Named moves, each a turn or a mirror, and the order they were made in; the first pair answered
Buber:
-.18  .04  .06  .03  .33  .03  .05 -.03 -.22  .21  .11 -.20  .08 => -.21  .02  .15 -.01  .26 -.05  .17  .05 -.25  .11  .14 -.14  .10
 .03 -.05  .07  .14  .01  .07 -.17  .03  .08 -.16 -.02 -.03  .00 =>  .02 -.06  .10  .13 -.03  .03 -.10  .07  .05 -.21  .00 -.01  .01
-.06  .35  .20 -.01  .11 -.03  .01 -.02 -.14  .08  .17  .06  .15 => -.04  .36  .15  .02  .14  .01 -.06 -.05 -.12  .14  .16  .03  .14
 .15 -.17 -.01 -.22 -.39 -.17  .25  .08  .15 -.22 -.07  .33 -.09 =>  .27 -.08 -.34 -.09 -.14  .15 -.24 -.22  .31  .14 -.20  .11 -.17
zek:
-.16 -.10 -.02  .20  .40  .08 -.12  .01 -.04 -.16 -.11 -.03  .16 => -.19 -.08  .10  .16  .27 -.05  .14  .14 -.11 -.30 -.02  .06  .17
-.13 -.15 -.02  .07  .16  .12  .11  .20 -.07  .00 -.06 -.18 -.03 => -.09  .03  .20  .01 -.05 -.07  .21  .24 -.08 -.05  .01  .06  .07
 .27  .16 -.40 -.31 -.12 -.01  .57 -.06  .00  .30 -.03 -.02 -.08 =>  .32  .28 -.32 -.32 -.18 -.05  .42 -.14  .07  .38 -.06  .10 -.02
-.23  .06  .32 -.20  .35  .12 -.01 -.15 -.34  .24 -.11 -.07  .14 => -.27  .00  .31 -.20  .35  .11  .10 -.09 -.37  .18 -.07 -.11  .11
Rudu:
-.02  .08 -.10  .17  .09  .14 -.27 -.25  .17  .22 -.09 -.01 -.07 => -.14 -.23 -.22  .01  .14  .15  .24 -.08 -.04  .10 -.08 -.14 -.18
 .08  .32 -.15  .25 -.03 -.19 -.08 -.12 -.09  .02  .15 -.10 -.04 =>  .04 -.09 -.18 -.12  .08 -.12 -.16 -.28 -.12  .22 -.23 -.06 -.03
-.01 -.32 -.20 -.14 -.13  .16 -.01 -.07  .00  .07 -.24 -.06 -.17 =>  .01  .08 -.19  .23 -.23  .07  .15  .13  .01 -.17  .17 -.12 -.20
fonud:
-.21 -.32  .13 -.21 -.07  .10  .02  .08 -.11 -.09 -.10  .06  .07 => -.19 -.10  .11 -.29 -.02  .14  .08 -.02 -.22  .18 -.08  .04  .10
 .09  .46 -.01 -.16 -.07  .16  .06 -.19 -.20  .27  .23 -.11  .06 =>  .24  .26 -.24  .04 -.34  .13  .18 -.01  .08 -.11  .32 -.07 -.15
-.06 -.07 -.20  .59  .15  .10 -.32  .18  .30 -.29  .06 -.32 -.19 => -.26 -.07  .10  .45  .42  .10 -.52  .08  .09 -.12 -.06 -.34  .02
Pairs:
Between the rows of a pair lie two moves.
 .18 -.02  .02  .16  .36  .15 -.24 -.24  .13  .00 -.11 -.22 -.08 =>  .19  .15  .15  .32  .26  .04 -.25 -.14  .16 -.17  .06 -.15 -.03 => zek, Rudu
-.01 -.22 -.12 -.16 -.02  .07  .10 -.12 -.09  .20 -.10  .04  .00 =>  .02  .17 -.03  .16 -.15 -.05  .17  .04 -.04 -.01  .24  .06  .02 => Buber, Rudu
-.06  .12 -.17  .04 -.09  .02  .15  .14  .08 -.20  .24  .01 -.01 => -.10 -.21 -.20 -.24 -.01  .08  .18  .07  .03 -.07 -.02  .01 -.02 => Rudu, Rudu
 .08  .03 -.14 -.01 -.02  .06 -.05 -.11  .00  .14 -.08  .02 -.02 =>  .07  .12 -.15  .13 -.03  .05 -.01 -.02  .00  .03  .06 -.03 -.03 => zek, Rudu
 .17  .19 -.01  .22  .36  .13 -.14  .09  .02 -.03  .13 -.16  .17 =>  .05 -.18  .06 -.11  .31  .05  .29  .21 -.16 -.13  .01 -.11  .15 => Rudu, zek
 .05  .04 -.39  .47  .01  .20  .17  .16  .03 -.01  .18 -.36 -.20 => -.23 -.29  .08  .38  .08 -.01  .13  .35 -.12 -.38  .09 -.26  .01 => Buber, fonud
 .06  .03 -.14  .25 -.02  .07  .03  .09  .04 -.02 -.01 -.07 -.22 =>  .08  .15  .04  .19 -.18 -.07  .04  .10  .06 -.05  .01  .13 -.13 => Buber, zek
-.14 -.29 -.24  .25  .40  .24 -.09 -.08 -.04  .01  .02 -.29 -.18 => -.13  .00 -.20  .38  .40  .22 -.08 -.06 -.07  .04  .19 -.31 -.15 => fonud, Rudu
 .14  .32 -.10  .06 -.13  .08  .14 -.01 -.10  .12  .02  .12  .01 => -.01 -.11  .09  .16 -.09  .00 -.08  .16 -.01 -.32 -.10  .13  .08 => fonud, fonud
-.07  .04  .04 -.03  .20  .01 -.10  .04 -.10  .08  .07 -.03  .01 => -.08  .05  .08 -.05  .15 -.04  .02  .10 -.13  .03  .10  .01  .02 => Rudu, zek
 .03 -.15  .09  .06 -.08 -.06  .02  .46 -.03 -.22 -.14  .08  .04 =>  .04 -.24  .10 -.05 -.05 -.03 -.11  .36  .00 -.12 -.28  .13  .06 => Rudu, Rudu
 .14 -.10 -.10  .10 -.38 -.09  .15 -.01  .19 -.16 -.03  .27 -.18 =>  .03 -.32 -.03  .16 -.13  .00 -.29 -.11  .23 -.17 -.20  .16 -.10 => Buber, fonud
-.10 -.19  .14 -.13  .26  .04 -.18 -.02 -.12  .10 -.15 -.09  .10 =>  .02  .19 -.08 -.04  .14  .06  .23  .03 -.19  .22  .13 -.15 -.03 => fonud, Rudu
 .12 -.15 -.23 -.01 -.06  .08 -.01 -.08  .07  .10 -.11  .10 -.21 =>  .10 -.17 -.24 -.01 -.07  .07  .12 -.01  .03  .04 -.07  .09 -.24 => zek, Buber
 .00  .22 -.07  .15  .13  .08 -.04  .01 -.05  .09  .15 -.14  .05 => -.10 -.08  .15 -.15  .02 -.08  .21  .10 -.16 -.02  .00  .04  .11 => Rudu, Buber
-.11 -.17  .29 -.09  .12 -.05 -.28 -.06 -.07 -.01 -.18  .04  .18 => -.05 -.03 -.08 -.12  .26  .15  .01 -.12 -.21  .29 -.09 -.20  .02 => fonud, zek
 .04  .32  .03  .26  .05  .02  .38  .26 -.29 -.01  .11  .06  .03 =>  .17  .44  .16  .31 -.13 -.06 -.04  .14 -.03 -.01  .01  .30  .13 => fonud, zek
